The same turns and mirrors carry the whole set onto itself and the rows of a family onto each other. Which other rows belong to the same family as each row named below? List them in the order they appear above.
These 40 rows form 5 families of 8 rows each.
veti: [ 27  -5   0  25   1 -18  16 -23   3  35  12  28 -14]
beti: [  3 -16  23 -12 -20 -38  22   9  -4  22   2  14  -2]
buvov: [ 18   2  10  33   5  -1  18 -26   6  36   4  13 -14]
mada: [ 17   4  35  23   7  -4 -16   6 -18  -1  -3  35  -3]
mog: [ 42 -32  26  30   2  14  -3  12  -7  34   8  27  -1]
konel: [ 28  -2  16  12 -14 -19  26  30  13  39 -12   8 -26]
gobub: [ 24   1   2  33   0  -7  18 -24  13  41  10  12   1]
pib: [ 31  -3  12   1   7  -3   9 -11  -7  41  20 -11   9]
dovad: [ 49 -11  26  22   0  12  -5  22 -15  37   2  35   3]
dakaz: [ 17  -8  33  15   8 -12 -27   2 -15   9   3  30  14]
kule: [ 27  -4   7  10 -13  -8  36  16  24  42   1   9 -13]
rekol: [ 26  -1  28   9   8  -4 -13   4 -24   8   5  45  -1]
nodop: [ -6 -29  27  29 -18  -8  16  13  13  18 -20  14   5]
Tipe: [ 28  19  11  11 -12 -16  30  15  20  37  -2   8 -16]
Roba: [ 14  -5  24   3 -15 -46  27  12  -2  18  -8  24  -9]
sev: [ 41 -15  16  13   3 -10   7  -5 -19  42  28   7  13]
luk: [  4  -1  22  -8  -9 -43  23   6   8  16   0   7  -2]
tizet: [ 46   3  11   5   5  -4   0   6 -13  37  29   2   1]
sizaf: [ 17   5  36   3  -6   5 -13  29  12   8 -14   1   9]
Kelib: [15 -8 41  0 -5 -1 -6 40  8 17 -9  8 15]
modud: [  4   6  37   8 -10   3  -5  29   3   6  -2  -5  15]
kar: [  3 -11  26   4 -13 -43  24   7 -13  22  -2  13 -14]
Dem: [ 29  -9  20   7   5   1   9  -7 -23  35  30  -1   9]
raro: [23  8 33  6  0  9 -9 33  8  1 -3  5 11]
Dek: [ 19   0  35  11   2  -9 -23   9 -21  13   4  40  -1]
suvi: [36 -5  8  5 -3  3  1 -7 -7 36 27 -6 11]
gimuz: [  1 -30  30  19 -19 -16  20  17  14  19 -17  24  17]
Nem: [ 11  12   9  26   3 -15  13 -20  12  41   0  22 -19]
Sugil: [  1 -18  20   0 -19 -43  13  14  -8  16   1  10   2]
nikif: [ 23  10  36  23   9  -3 -22   5  -8   7  -9  35   8]
tid: [ 35  -3  14   7 -13 -12  32  19  17  34 -10  12 -27]
zamag: [ -4 -19  29  19 -10 -16  10  12  22  15 -25  34   2]
gezeg: [ -9 -24  36  25  -8 -10  10   6  24  15 -12  20   7]
dulu: [ 38 -15  20  33   3  22 -12  12   1  36   4  30   4]
luzev: [ 7  0 42  8 -3 -3 -5 22 10  9 -3  2 30]
Dozos: [ 26  12  13   7 -13  -7  30  19   7  41  -8   3 -25]
lipi: [ -8 -21  27  33 -11  -4   5  13  22  10  -7  22  13]
tiso: [ 41 -21  24  23  -4  23   3  21 -17  31   1  28  -1]
zupin: [ 19  11  10  26   3 -11  14 -23  12  33  15  23 -19]
bep: [ 39 -30  23  23   7  19  10  10  -7  41   9  29   2]

Which other rows belong to the same family as veti? dakaz, kule, luk, tizet, Kelib, zamag, dulu
Which other rows belong to the same family as nikif? gobub, dovad, Tipe, Roba, sev, gimuz, luzev
Which other rows belong to the same family as kar? buvov, mada, nodop, modud, Dem, Dozos, tiso
Which other rows belong to the same family as raro? konel, pib, rekol, Nem, Sugil, lipi, bep

The same turns and mirrors carry the whole set onto itself and the rows of a family onto each other. Which other rows belong to the same family as each row named below? List them in the order they appear above.
These 30 rows form 5 families of 6 rows each.
Dumi: [ 20   3 -23 -13 -28 -17   7  11]
fif: [ 34  -8   7 -11 -14  -6   8  22]
mit: [ -4  17 -16   8 -33   3   6  23]
vodip: [-13  -7  19 -30 -25 -14 -14   3]
ter: [  7  -8 -13   7 -38  10  14  12]
dis: [ 13  12  -7  17 -43   3   7  15]
vori: [ 23  14  10  13 -15  -7   1  32]
Nivok: [ -2  -4   6   0 -25  -6  -5 -32]
nomi: [ 11 -11  24 -24  -3   8  -9  -2]
bunod: [-19  -5  29 -22 -18  -4 -10   6]
dob: [  7   0  24 -13  -9  21 -17  -7]
zov: [ 17  -1 -13  13 -39   1  12  -4]
sor: [ -2 -11  10 -17  -4  10 -14 -16]
Nuze: [  2  13  16  20 -24  -9   8  29]
fali: [  5   5  17   0 -18 -17 -13 -28]
Duzip: [-18   0  13  -1 -19 -16 -11 -21]
vago: [ 6  5  4 25 -8 -7  7 24]
befud: [  2  10  -1 -17  -9  11 -19 -20]
mezog: [ 24 -12   1  -8 -20 -24  12  21]
Gen: [-20   7  35  -3 -26  -7  -6   5]
ber: [-15  22  12  -7 -20 -21 -16 -13]
Ketat: [ 31   5  -9   0 -30 -26  -1  13]
vuloz: [-11  -7   4 -14 -14  18 -19 -11]
kozis: [-15   4  13   1  -6 -18 -20 -14]
fibo: [-10   5  33 -17 -39  -6  -9   0]
Bes: [ 15  14  -5   0  -1 -11   0  31]
rabed: [ 11  10  -7   3 -48   4   1  25]
buzon: [ 37   0  -7  -6 -29 -12   6  14]
Fud: [ -8  11  19 -35 -20   0 -15   8]
pokav: [ 23  13  -1  14 -10   2  -7  27]

Which other rows belong to the same family as Dumi? mit, befud, ber, Bes, Fud
Which other rows belong to the same family as mezog? ter, dob, fali, vago, fibo
Which other rows belong to the same family as zov? fif, Nivok, nomi, Nuze, Gen

The same turns and mirrors carry the whole set onto itself and the rows of a family onto each other. Which other rows belong to the same family as each row named below? List them in the order they appear above.
These 32 rows form 8 families of 4 rows each.
raz: [ 23  -2 -21   3  25  22  22 -19   5 -14 -10  -4  -2   4 -10  29  24   1
  21 -25  -1  26 -15  17   4  -3]
Moneb: [ 22  -3  -2 -24  28 -10  13 -18   4   5  -3  20  16  24  14  22  11  11
  18 -31   3   1 -15  12  20 -20]
Sono: [  3  15 -11  19  -6  21   8  19  15 -18  -1   3  -3  14   2 -21 -17  11
 -41   7  17  -8   3  -5  15  12]
toboz: [  8  16  -8  15  -3  16  11  23  15 -26   3  11  -3   9   7 -26 -15  13
 -31   4  24  -7  -2 -12  17  15]
Bor: [  5  14 -27   1   7 -19   3  16  16 -30   8 -20   7  -4  10 -23   5   0
 -27 -13  18  -8  36  10  -2  -9]
keru: [  3  17 -23  -1   7 -19   0  14   9 -34   0 -16  10   1   9 -31   8  -5
 -28   0  21 -10  30   8   7 -11]
kode: [ 22   3 -11 -30  22 -13  11 -12   3   9  -6  16  26  27  12  22  10  15
   9 -33   9   0 -20  10  16 -22]
sofes: [ 20   3 -22  -7  26  20  20 -31   7 -18 -10  -2  11   4  -7  36  21  -3
   3 -25   1  23 -19  22  -3   2]
fata: [  5  16 -21 -10   7 -14   3  19   8 -32   7 -16  10  -4  15 -27   2  -5
 -25   3  17 -11  32  12   7  -9]
Res: [  6   8 -11  10  -5  25   9  27  15 -19  -8   3   0   9   2 -18 -15  13
 -38  11  15  -7   7  -6  14  14]
dulof: [  8  10 -33  -9   9 -21  13   9  18 -31   9 -17   7   4   7 -29   2  -8
 -30  -5  16 -10  30  12  -2  -9]
des: [ -5   9  -5  16   0  17  11  22  10 -15  -1  17   1  12   2 -20 -12  12
 -37  10  18  -7   0 -10   8  15]
dufa: [ 11  13 -22  -5   9 -26   8  13  17 -31   7 -25  11   3   6 -31   4   2
 -24  -8  22  -6  31   0   3 -11]
gadem: [ 25   5 -28   0  20  27  19 -22   6 -19  -6   2   6   2 -14  33  12   1
  11 -22  -3  25 -18  24  -1  -2]
lebap: [ 16   4  -3 -17  27 -15  13 -26   3   4   3  19  16  30  12  17  10   8
  16 -34   6   1 -20  14  18 -22]
lageg: [ 16   8 -19  -2  20  22  18 -22   7 -24 -18  -5   7   2 -15  31  19  -1
  12 -31  -1  30 -13  17   3   1]
guf: [  8   8  -6  20  -7  14   8  23  15 -24  -1  18   6   7   2 -13 -14  16
 -38  10  15  -2  -4 -15  16   8]
midis: [ 12  17 -28   2   8 -19   2  18  14 -32  11 -21   5   3  15 -25   0   0
 -34  -8  16 -10  27  11   0 -11]
pef: [ 21  -2 -22   0  24  19  29 -24   4 -13  -4  -4   2   7 -10  30   9  -7
  12 -23  -3  31 -17  12  -1   6]
Ror: [ 18   4  -3 -27  27  -3  12 -19   0  13   2   9  17  34   9  10   3  19
  18 -25  12  -5 -20  17  18 -19]
sis: [ 20   1 -25   3  22  17  22 -25  10 -13 -11  -1   0  16 -14  29  22   5
   5 -33  -2  28 -24  14  -3  -2]
rek: [ -1  21  -8  13  -3  19  15  20  17 -22   1  11   5  12  -5 -18 -15   8
 -37   7  15  -2  -5 -17  13  13]
Namen: [ 10   3  -5 -32  17  -2  15 -19   3   8  -4  15  17  30  15  19  11  14
  12 -33   6  -2 -22  21  19 -18]
madu: [ -2  10  -4  15  -3  23  10  10  12 -23   2   8  -3  10  -4 -25 -13  12
 -35  18  15  -4  -1  -6  13  12]
zetek: [ 28   5 -25  -1  24  21  24 -25   8 -19 -10  -8  -3   6 -10  29  21  -5
  10 -23  -5  27 -15  19   6  -3]
padon: [ -1   8  -6  14   1  13   7  16  12 -21  -8  15  -1  14   1 -20 -10   5
 -44  14  13  -5   4 -14  13  12]
sot: [ 21  -6  -4 -16  28  -5  12 -15   2   9  -3  13  22  35   8  23   1  15
  16 -26   1   0 -17  18  17 -24]
Gado: [  1  17 -28  -9  -1 -19   7  14  15 -29   2 -17   3   1   0 -33   7  -1
 -28  -4  13  -4  32   3   4 -12]
Vor: [ 19  -9  -5 -30  21  -9   9 -23   1   4  -7  17  23  29  10  14   3  16
  14 -25  10  -2 -14  22  18 -20]
Bas: [  9  19 -26  -4   7 -17   0  18  20 -37   0 -16  11   4   7 -28   4   4
 -26 -12  20 -15  32  15   7 -15]
bigup: [ 19   0 -25  -8  22  21  26 -20   7 -14  -6  -3   1  10  -8  32  20   4
   7 -29  -7  28 -24  18  -5   0]
vub: [ 18   0  -4 -29  19  -5  10 -18   1   3  -7  15  18  35  16  16   9  15
  11 -27   4  -1 -25  15  25 -22]

Which other rows belong to the same family as midis? raz, Namen, padon
Which other rows belong to the same family as Gado? toboz, sofes, sot
Which other rows belong to the same family as keru? Moneb, Sono, bigup
Which other rows belong to the same family as vub? Bor, des, zetek
Which other rows belong to the same family as Ror? dulof, lageg, guf
Which other rows belong to the same family as pef? kode, madu, Bas

